Here are some points, one per row:
[ 23   2 -43 -76 -28 -25  25  44   9  61   6 -46 -56  11  90  32 118  75 -17 -77 -17 -54 -10   2  17  34 -62 -78 -46  42 -41  56 -10  14 -32  66 -14  73  29 -28   5  58 -10 -27   6 -60 -20  -6]
[  2  49 -94  -5 -26  16   9   4  18  34  21 -25 -51  44  25 -90  52 -56 -30 -42   5 -76  40   0  13  35 -30   4 -48  89  46  44   4  94 -20  50   2 121  57  37   7 111  -9 -34  92 -85  14  18]
[ 40  55 -70  46  97  16  77 105  41 127  44 -51   8  50  -6 -21  71 -37 -67  20  25  -4  -2   0 -13  70 -65 -41 -50  31   8  20  33  22 -16  82 -52  40  39 -37   6 127  -5 -52  -5 -19  -1  27]
[ -75   -4    2   16   81   71   86   16  -28   55  -28  -70  -33   21    6   -7    2  -59   13  -23  -28 -100    5    9   12   30  -93  -40  -35   -5  -38   72  -11   11  -21   39   13   27  -16   37  -24  102  -12  -66   18  -78  -36   47]
[-25  40 -42  -5 -57  15  -2  -1  -5  78   5 -36 -46  56   3 -40 -22 -21 -15 -28  88  76  83  13  36  43 -64 -28 -27  31 -26  56 -11  43 -51  88   1   8  37 -23 -10  81   7 -44 -10 -53 -12  39]
[ 11   7 -69 -33  -3 -17  25  -4  34  -3 -12  15 -49  50  -1 -50  27 -21 -43 -10  -2 -57  61  99 112 127 -41 -55 -82   4  -4  54   2  -8 -23  82   2  -3  31 -22 -27  95 -19 -38 -15 -57   5  20]
[ 68  90  14  62 -37 -28  -3  -9  -4  50 -11  32 -34 -25 -18 -55  15   4 -23 -16 -35 -36  35 -52 -11  21 -45 -48 -70  36 -57  48  59 -52  -9  51  10  39   6  19 -14 100 -10 -94   5 -30  -6  -1]
[  33  -38  -35   -6  -35  -32   45   10    2   29    2  -31   -9   35  -23  -29   17    5  -84   12  -10  -27   15  -11   18    8 -117  -52    7  116   97  127   53   32  -96   41  -26    7  -20  -23   -7   60   -1  -68   29  -89   13   12]
[ 13 -21   0 -46   9 -17 -10   2 -21  73  62  35  13  94   7  42  28   8  28   9  25 -26  51  -8  42  37 -58 -17 -76  41   6  42  -5  33  -9  85 -53  52  50  -4 -25 100 -14 -65  24 -48  40 -12]
[  0  -4 -27 -61  25 -31  -6 -13  50  57 -25 -16   5  -3   4 -72  64   5  37  29  88  17  41 -21 -11  23 -83 -71  -9  37 -20  12   0  18 -10  86  -5   7  38  -4  11  99 -18 -66  39 -94  15   9]
[ 31 -15 -42 -12  23 -30  10  16 -10  73  19 -26 -85  69  38 -63   9 -57 -21  -1 -27 -61  33 -22  58  30 -68 -33   3 127 -42  79  50  63  45 102  45 -13  55 -27  57  88  18 -35  61   1  11  46]
[ 32  -6 -76 -29  23  -7 -13  -4  13  23  50 -65  -5  33   4 -52   5 -24 -22 -38   6  48 108  78  97  36 -62 -48 -50  26   4   3  19   5  -8  49  16  42 -24   2  14  56  -2 -53   1 -32 -18  20]
[ -32   75  -55  -40    0  -43   30   -1    8   33   26  -12  -80   37   -6  -47   79   16   11   14   25   -3  -14   -3   51   57  -56   10  -36   46   15   81  -17   38  -38  118  -13    4  -25   -1   26   75  -12 -104   33  -38   -1   22]
[-41  30 -37 -24 -30 -11  53  21 -23  26  -7 -27  15   9  11 -59  49 -68 -60  -1   7  27  76  70 102  86 -32 -36 -44  74 -72  50  38  46 -41  56 -50  20  41  -9  -1  60 -38 -52  15 -52  53 -22]
[ -50    2  -16  -28  -38   -2   -8   95   89  118   61   50    2   27  -29  -32    0  -42  -57  -37   -8  -55   36  -10   48   80  -68    5  -45   48   10   43   21   16    3   30    4   30    7  -48   66   50  -28  -37    1 -108   -2   47]
[  12   11  -80  -46  -28   -1   14   22   14   23   15  -28  -16   16  -10 -105  -39   -5   59  124   51  -31  -33  -38   17   27  -77  -65  -60   29  -34   45  -14   20  -43   57   -7   72   39  -25   23   57  -16  -28  -23  -50   -9  -10]
[ 11 -18  -5 -13   4   4 -43  -6  68  23  15  -7 -13   7  -9 -30  34 -44 -30 -24 -28 -24  17  32   0  80 -32  -6 -15  70 -15  89  40  85 -79 103  -3  85  61  63  51 127  12 -41   2  14  -8  47]
[  4   0 -40  32 -39   0  20  12  -7  47  -8 -19   1  -5  62 -52 -30 -10 -23 -39  15 -49  10  22  78 100 -36 -34  10  49  43  56  10   5  11 121 -94  49  37  19  83 110  11 -49  60 -16  11  39]
[ 82  65  30  17  -5  60  72  59  68  21  63 -43  27  19  37 -42  67 -51   4 -21  75 -81  61   4  40  29 -63 -35 -60  74  -3  83 -46  14 -14  84  16  19  10 -16  31  84  49 -85 -36 -28  61  10]
[-13  10 -38 -41 -19 -31  20  32  31  35  32 -39  13  35  -3 -80  39 -33 -26 -38 -52 -20  15 -51  55  -2 -55 -58 -72  36 -32  65 -32  10 -23  86 -49  44  27 -17 -27  74 -40 -61   5 -19  65 127]
[ 45 -46 -35 -59 -52  -5  57  15  -6  50 -15 -39 -12  39 -26 -83  44 -80 -27 -60 -38 -48 -31 -51  48  45  25  54 -39  14   1  -6 -16  -5 -65  65 -21 -22  21 -21  35 104  16 -29  32 -28 -33 -21]
[  9  -3   7  34  19  30  90 107 112  71  16  37 -14 118  12 -88  44  37  32 -32   5  15  21  44  57  21 -74 -17  -2  32 -44  74  26  27 -13  60 -16  71  18 -14   0  86  -6 -60  36 -13  23   4]
[ 10  15 -71  -1  16  -9  -8 -15  41  48   4 -19  20  -6 -22 -14  34 -21 -26 -17   9 -19  15  21  65   6 -61 -20 -51  17 -54 108 -24  12 -22  70 -27  15   1 -27  32 108  44  39 107  -2  48  37]
[  3  25 -79 -47  12 -10  19   4  32 -10  -8 -21 -23  51 -20 -27  -7 -19 -64 -37   8 -59  26 -27  14  76   3  74  98 100 -55  25 -30  -6  -6  72 -63  54 -25 -31 -23  61   5 -55 -34 -63  16  22]
[ 11   7 -61  -8 -28 -11   5  30  -9  29  41 -65 -14  30 -58 -49  90  58  45  16   3 -54  68  21   1  66 -51 -24 -25  23 -36  71   5  19 -14  82 -48   3  51  10  35  35 -20 -57  34 -62  -6  22]
[  13    7  -53  -57  -22   36  -13   -1   13   72    3   -6  -32   41    1  -53   37  -33  -75  -17   17  -76  -19   14   30   13  -96  -42  -28    7  -16   17   22    2  -28   55  -24   27   32   13  -14    6  -26 -106   44   33  103   91]
[ 97  95 -44  -9  64  53  81  59  32  74 -37  48 -18  12  16 -23  10   8   9 -10 -22 -35  73   9  65  -2 -64 -11 -36  37  -1  21  26  54 -79 127 -35   6  35  23  12  35   0 -10   9 -81  11  56]
[-14  -6 -59 -29   3 -38  56  -8  70 127  54  14  28  65   0 -91   0 -31 -36 -43  -3 -63  52 -29  61  89 -27 -62 -54  79 -24  79 -19  14 -45  96 -23  35 -10  38 -16  16  -3 -38   6 -34  -8 -15]
[ 30 -10 -86 -11 -21 -24  53   0  -3  56  -3   4 -12  32  -9 -38   2 -28   7 -71 -17 -44  19  -2 -30  62 -75 -71 -42  31 -17  31 -30  45 -47  64  10  26   1 -61  19  74 -68 -47  23   8 117  97]
[-23  46 -35 -30  -5 -40  19  52  13  23  17  -4 -29  54  -8 -33  23 -13 -28  -6  18 -61  77 -46  51  29 -30 -99  -9 -18   6  36   5  43 -45  32 -25  24  -3  13  36 120  57   9  77  24  54  40]
[  14   30  -38  -67   35   38  -11   23  -45   60  -13  -10   20   30   18 -106   29   15  -36  -34  -48  -10   51  -34   53  121  -77   10    8   42   28  121    7   41   -9   73   33   73   66   -4   36  113   43  -34   17  -24   56   21]
[-25  25 -76 -56 -27  46  26  70  54 105  97  23  23  -5   5 -68 -21 -16 -51 -23 -59 -56  23  45  21  14 -21 -53  22  40   2  72 -34  38 -27  99   5 -10  24 -26 -28 114 -36 -94  36 -40  -3 -27]
[-15  21   0  14 -12 -15  -9  -3 -15  87 -18 -44  -5  26  -7 -43  79  74  44  44  27 -61  29  49  98  66  20  15  10  71  28  50  24  68  -9  68   6  21 -26 -28 -11  94 -48 -22 -15 -22  39  47]
[  11   19  -55  -49  -27  -25   59    3   10   57  -21   -8   -4   36  -60  -46   23   20  -50  -24   13  -39   29   31   72   19 -102  -59  -41   55  -30   24  -64   20   -2   40    1   66   95   58   88  127   29  -55    5  -27  -19   30]
[ 12 -14 -24 -38 -26  -6  29  -8  -9  74 -16  -6 -41  41  -2 -57  47 -59 -29  31  31  18 127  60  35  19 -60 -46 -24   4 -18  65 -26   7 -22  99 -33  81  -5 -49  43  83 -19 -71  15 -50  -3  17]
[104  84  50 -24   3  86  91 -17  49  53  28 -24 -16  47 -25 -18  29 -14 -34  15   0  15  20 -12  47 111  -9 -60 -13  54   4  75 -19  48  25  31 -19  29  14  -8  17  51 -48 -26  71 -43  -7  53]
[ -5  34 -21 -29 -42 -13  43  28   9  28   9 -43   5  43 -46 -25  33 -50 -38 -32   1 -44  18 -21  39  31 -96 -41  12  57  28  56  41   2  22 127  78 101  55  44   2  91 -40  28  40 -22  21  14]
[  49   58   30   57   12  -48  -25   18  -37   33   24   35  -17   43   20  -90   37  -64  -61  -37  -40  -33  -12   29  -12   15 -106  -47  -13   20   -4   41  -84   52   19   55  -41    6   10   24  -23   48   -8   10  -24  -64    5   -9]
[  2  27 -51 -28  -3   1  10 -11 -33  34  52  86 127 127  87  -5  65 -10 -18 -21  29 -46  -1   8  12  30 -39 -55 -34  48 -27  58  32  15 -36  82   5  33   4 -15  32  86  -8 -55  26 -54 -35  52]
[  8  18 -78 -16 -42  13 -26  44  33  34 -78 -54  10 118  72  41  69  -6 -24   2 -41 -26  33 -29  26  43 -54 -69 -53  42 -20  57 -34  23 -13  77  -5  12  11  13  23  80 -14 -72  -2 -56  15  -5]
[-25  41 -41 -14  10 -39  40 -18  14  70   7 -25 -20  42 -26 -26  10 -40 -14 -32 -32 -28  -4  49   7  17  31 -43 -15  64  31  92  38  14  15  88  35  66  90   1  60  73  75 -43  -8 -74  74  32]
[ 22   2 -60 -50 -30  -3  33   4  21  33 -10 -24  -3  26 -28 -66   7 -21 -60 -49  -4 -61   6 -25  21  18 -74 -62 -83 -23 -25 100 101 127 104 127  -8  45 -13 -22  12  75   2 -75 -19 -62  -5  -1]
[-15  80  39  11  56 -26  32 -31  34  16  -5 -69   8  75  48 -66 -28  22 -85 -39 -24 -67  39  -7   4  -6 -73  -1 -76  16  -3  43  -5  18 -39  76 -19  18  63 -55  53  66 -79 -47  30 -27   7 -15]
[ -10   25  -61  -14  -37   -6   38  -50   62   87   76   28   26   75   69   36  111    4   16    6  -57  -52   19  -33   57   31 -109  -35    0   10  -11   32   10   38  -22   67  -22   36   40  -22   27   82    3  -47  -13  -47   12    1]
[ 79 108  21 -11   4 -30 -45   0   8  80   3 -74  -7  70 -50 -62   3 -64  -7 -62 -34 -86  -7  23  92  77 -80 -84  -7  23 -59  37  15  33 -90  80 -36  68  18 -71  12 101   3 -94  31 -90   4   9]
[ -1  51 -63 -68 -10   9   5  -3  27  50 -24 -22 -16  41 -19 -64  35 -54  29 -62   3 -46  36   8  19  -1 -93 -58 -18 112  89 127  66   8  -5  22 -95  -4  18 -35  -6  95 -39 -34 -29  -7 -21   5]
[ -24   32  -24  -38  -38    2   22   10   17   43  -11  -19    4   32   -1  -42   39    2  -15    5  -21  -40   33   21  -15   59 -100  -40  -75   65  -15   11   -1   24  -18   85  -28   28    4  -69  -31   69   89  -10   82   17   18   66]
[ 10  21 -37 -57 -34  23  25   1  30  83  43 -26 -30  81  10 -70  15   0 -38 -15  -8 -45  13  14  -3  30 -92 -50 -61  32 -52  43  19   2 -43  74 -53  16 -17  47  64 127  29  48  37 -40  82  35]
[ -58  -11  -11   61   68  110   12  -16   -3   12   13    4  -54   27  -55  -65   59    7  -39  -56  -14  -41    7  -54   43   27  -57 -112  -53   64  -18   23   -3   16  -53  104  -31   42    9  -48   52   65    1  -42  -12  -49   12  -15]
Along one direction, these points spread out more than along any other. Take the direction at right angles to it along which they spread out most. Then take the direction at right angles to both along which they spread out most. Go by this last direction. How many in every 100 of the points above lie lower along it than each point below? Answers are rounded to whole numbers. More than half of the points above lie lower than the first one.
[  0  -4 -27 -61  25 -31  -6 -13  50  57 -25 -16   5  -3   4 -72  64   5  37  29  88  17  41 -21 -11  23 -83 -71  -9  37 -20  12   0  18 -10  86  -5   7  38  -4  11  99 -18 -66  39 -94  15   9] 49
[ 10  21 -37 -57 -34  23  25   1  30  83  43 -26 -30  81  10 -70  15   0 -38 -15  -8 -45  13  14  -3  30 -92 -50 -61  32 -52  43  19   2 -43  74 -53  16 -17  47  64 127  29  48  37 -40  82  35] 92
[ 40  55 -70  46  97  16  77 105  41 127  44 -51   8  50  -6 -21  71 -37 -67  20  25  -4  -2   0 -13  70 -65 -41 -50  31   8  20  33  22 -16  82 -52  40  39 -37   6 127  -5 -52  -5 -19  -1  27] 22
[ 22   2 -60 -50 -30  -3  33   4  21  33 -10 -24  -3  26 -28 -66   7 -21 -60 -49  -4 -61   6 -25  21  18 -74 -62 -83 -23 -25 100 101 127 104 127  -8  45 -13 -22  12  75   2 -75 -19 -62  -5  -1] 71
[  13    7  -53  -57  -22   36  -13   -1   13   72    3   -6  -32   41    1  -53   37  -33  -75  -17   17  -76  -19   14   30   13  -96  -42  -28    7  -16   17   22    2  -28   55  -24   27   32   13  -14    6  -26 -106   44   33  103   91] 90
[  3  25 -79 -47  12 -10  19   4  32 -10  -8 -21 -23  51 -20 -27  -7 -19 -64 -37   8 -59  26 -27  14  76   3  74  98 100 -55  25 -30  -6  -6  72 -63  54 -25 -31 -23  61   5 -55 -34 -63  16  22] 18
[  9  -3   7  34  19  30  90 107 112  71  16  37 -14 118  12 -88  44  37  32 -32   5  15  21  44  57  21 -74 -17  -2  32 -44  74  26  27 -13  60 -16  71  18 -14   0  86  -6 -60  36 -13  23   4] 24
[-15  80  39  11  56 -26  32 -31  34  16  -5 -69   8  75  48 -66 -28  22 -85 -39 -24 -67  39  -7   4  -6 -73  -1 -76  16  -3  43  -5  18 -39  76 -19  18  63 -55  53  66 -79 -47  30 -27   7 -15] 39
[ 68  90  14  62 -37 -28  -3  -9  -4  50 -11  32 -34 -25 -18 -55  15   4 -23 -16 -35 -36  35 -52 -11  21 -45 -48 -70  36 -57  48  59 -52  -9  51  10  39   6  19 -14 100 -10 -94   5 -30  -6  -1] 29
[ -1  51 -63 -68 -10   9   5  -3  27  50 -24 -22 -16  41 -19 -64  35 -54  29 -62   3 -46  36   8  19  -1 -93 -58 -18 112  89 127  66   8  -5  22 -95  -4  18 -35  -6  95 -39 -34 -29  -7 -21   5] 41
[ -58  -11  -11   61   68  110   12  -16   -3   12   13    4  -54   27  -55  -65   59    7  -39  -56  -14  -41    7  -54   43   27  -57 -112  -53   64  -18   23   -3   16  -53  104  -31   42    9  -48   52   65    1  -42  -12  -49   12  -15] 31
[104  84  50 -24   3  86  91 -17  49  53  28 -24 -16  47 -25 -18  29 -14 -34  15   0  15  20 -12  47 111  -9 -60 -13  54   4  75 -19  48  25  31 -19  29  14  -8  17  51 -48 -26  71 -43  -7  53] 0
[-41  30 -37 -24 -30 -11  53  21 -23  26  -7 -27  15   9  11 -59  49 -68 -60  -1   7  27  76  70 102  86 -32 -36 -44  74 -72  50  38  46 -41  56 -50  20  41  -9  -1  60 -38 -52  15 -52  53 -22] 2
[ 30 -10 -86 -11 -21 -24  53   0  -3  56  -3   4 -12  32  -9 -38   2 -28   7 -71 -17 -44  19  -2 -30  62 -75 -71 -42  31 -17  31 -30  45 -47  64  10  26   1 -61  19  74 -68 -47  23   8 117  97] 88
[  2  27 -51 -28  -3   1  10 -11 -33  34  52  86 127 127  87  -5  65 -10 -18 -21  29 -46  -1   8  12  30 -39 -55 -34  48 -27  58  32  15 -36  82   5  33   4 -15  32  86  -8 -55  26 -54 -35  52] 96
[  2  49 -94  -5 -26  16   9   4  18  34  21 -25 -51  44  25 -90  52 -56 -30 -42   5 -76  40   0  13  35 -30   4 -48  89  46  44   4  94 -20  50   2 121  57  37   7 111  -9 -34  92 -85  14  18] 65
